Each path below is one point turned by a fixed rotation once a step. After each direction that follows a path, write how fast that rotation turns it, in degrees each step (0 if it stays still).
Each turn is a multiple of 5 degrees from 10 to 175, or 0.
Each row of a path follows its step; steps can be skipped.
path 1
step 0: [ 15,  -1, -14, -12, -18,  17,  18, -10,  18,  14, -39,  30, -24,  -4,  32,
 -29,  25,  20,   3,  20,  30,  34, -36,  41,  -1, -16, -20,  18,  43,   7,
 -29,  -8,  -5,   1, -10, -21,   9, -28, -11,   9, -14, -37, -19,  -2,  41,
  24]
step 1: [-19,   4,  19,   3,   3, -42,  -4,  33,   2,  -8,  22,  -5,   8, -12,   3,
 -20,   2,  -5,  -4, -11, -64, -40,  27,  25, -25, -12, -21,  -9,  -5,  -4,
 -22,  37,  21, -46,  -2,   5,  -2,  39, -13,   4, -14,  16, -17, -14, -49,
  13]
step 2: [-11, -20,  10, -21,   7,  28,   8, -12,   8, -14,  -5, -17, -36, -29, -29,
 -31,   3,  39,  17, -19,  21,  -8,  -2, -27,  24, -21,  -9,   4, -26,  26,
  26, -49,   2,  16,  -6,  15,  28, -10,  16, -44,  30,  25, -22,   7,  42,
  -5]
step 3: [ 27,  10,   1, -23,  61, -24,  -1,  11,  22,   5, -16,  -9,  27,   0,  18,
  52,  14, -36,  -5,   8,  -6,   7, -13,  30,  -3, -39,  13, -11,  -2,  -2,
  -6, -13, -19,   0, -16,  -6,  24,  16,   3,  65,  -8,   8,  38,  12, -10,
 -10]
step 5: [ -9, -29, -39, -41, -23,  -3,  15, -41,   3,  40,  32,  -3,  34,  11,  32,
 -12, -12, -19, -15,  12,  14,  34, -14, -25,  -7, -24,  -3,  18,  22, -10,
 -24,  -2,   7,  22,   4, -25,  29, -16,  -2, -23,  13,  -5,  26,  48,  -1,
   2]
step 7: [-22,  -9,   7,  -8,  -4,  34,   7,  22, -18, -25,   4, -44,  -1,  -6,  20,
 -23, -33, -14,  -7,  28,  -7, -31,  28,  -1,  -3,  13, -25,  -7, -14,   6,
 -22, -36,  44,  -1, -14,  -4, -11, -11,  25, -58,   1, -23,  38, -20,  25,
  31]
step 8: [ 37, -17,   7,  23,   4, -12,   4,  -5,   0,   7, -30,   5,  -7, -28,   3,
 -14,  47, -25,   3, -27,  -4,  17, -23,   5,  21,  12,  34,   9, -19,  31,
  -9,  17,   8,  59, -34, -16,  15,  16,  -9,  22,   9,  60,   3,   9, -25,
  -3]
step 9: [-18,   7,   6,  10,   7,  29,  -2,  39,   0, -13, -17,  41,   4,   9, -10,
  18, -24,   6, -56,  -8, -10,  -7,  -6,   5,   5, -17,   4, -33,   9,  -6,
  12,   1, -16, -45,  44,  24,  -9, -33,  -5,  23,  29,   9,  27, -49,  37,
   8]
step 10: [  7, -50,  -8,   4, -32, -26,  -1, -14,  44,  21,  45, -16, -36,   1, -16,
   1,  -2, -38,  23,  22,  10,  28,   6,   2,  22,  19, -16, -24, -13, -31,
  -4, -11, -29,  -6, -31, -33,   5,   4,   3,  -3,   3,  -7, -25,  13, -14,
  44]
[ -4,  -9,   4,  -1,   8,  -6,  12,  14,  -4,  -8,  10,   1,  15,   3,   2,
   2,   2,  -4,  -2,  -4,   6,   3,   9,   0, -15, -12,   8,  -3,   0,   1,
   7,   1,  -1,   9,   2,  -4,  -2,  -8, -12,  -6,  -9,  -4,   0,  -1,   2,
  10] : 170
[ -6,   1,  11,  -4,  -4,  -2,   0,  -3, -17,  -9,  -9,   7,   5,   1,  11,
   6,  13,  -5,   1,   7,  -7,  11,  -6,   5,  -5,  -2,   2,   4,  -1,  -9,
  -6,  -9,  -2,  -4,   7,   9,  -5,   2,   0,  12,  -4,  12,  -9,   6,   1,
   0] : 135
[  0,   0,  -3,  -4,  -8,  12,  -4, -11,   1, -10,  -2,  -6,  -9,   3,  -5,
   7,   3, -20,   6,  -4, -12,  -3,   1, -10,  -4,  -7,  -8,  -9,   7,   5,
   8,   1,   3,  -1,  10,   5,   2, -11,  -2,  -8,  -7,  -1,  -5,  -8,   1,
  -1] : 140
[  9,   1,  -4,  -2,   4,   7,   6, -17,  -6,  -9,  -1,   0,  16,   9,  -6,
   2,  -3,  -1,  -2,  11,   0,  -4,   2,  -3,  -8,   9,   7,   8,   0,   6,
   2,   3,  -4,  -1,   8, -15,  -7,   9,  12,  -7,  -1,   0,   6,   8,   0,
  -8] : 40
[-14,   4,   0, -12,   3,   4,   2,  -4,   1,   4,   4,   0, -10,   3,   8,
   4,   2,  -2,  -4,  10,  -9, -19,   4,   2,   0,   0,  13,  -2,   0,  -3,
   0,   5,  -8,   1, -13,  -8, -16,   1,  -8,   4,   4,  -1,  -6,  -8,   7,
  -1] : 125
[  0,   7,  -7,   5,   0, -12,   3,   0,   1,  -4, -10,   6,  -8,   3,  -7,
  -1,   2,   0,  -3,   8,   1,   1,  -1, -20, -11,   3,   2,   2,   7,  -6,
  -2,  -9,  20,   6,  -4,  -3, -10,  -3,  -4,   4,   9,   1,   9,  -3,  -5,
   8] : 40
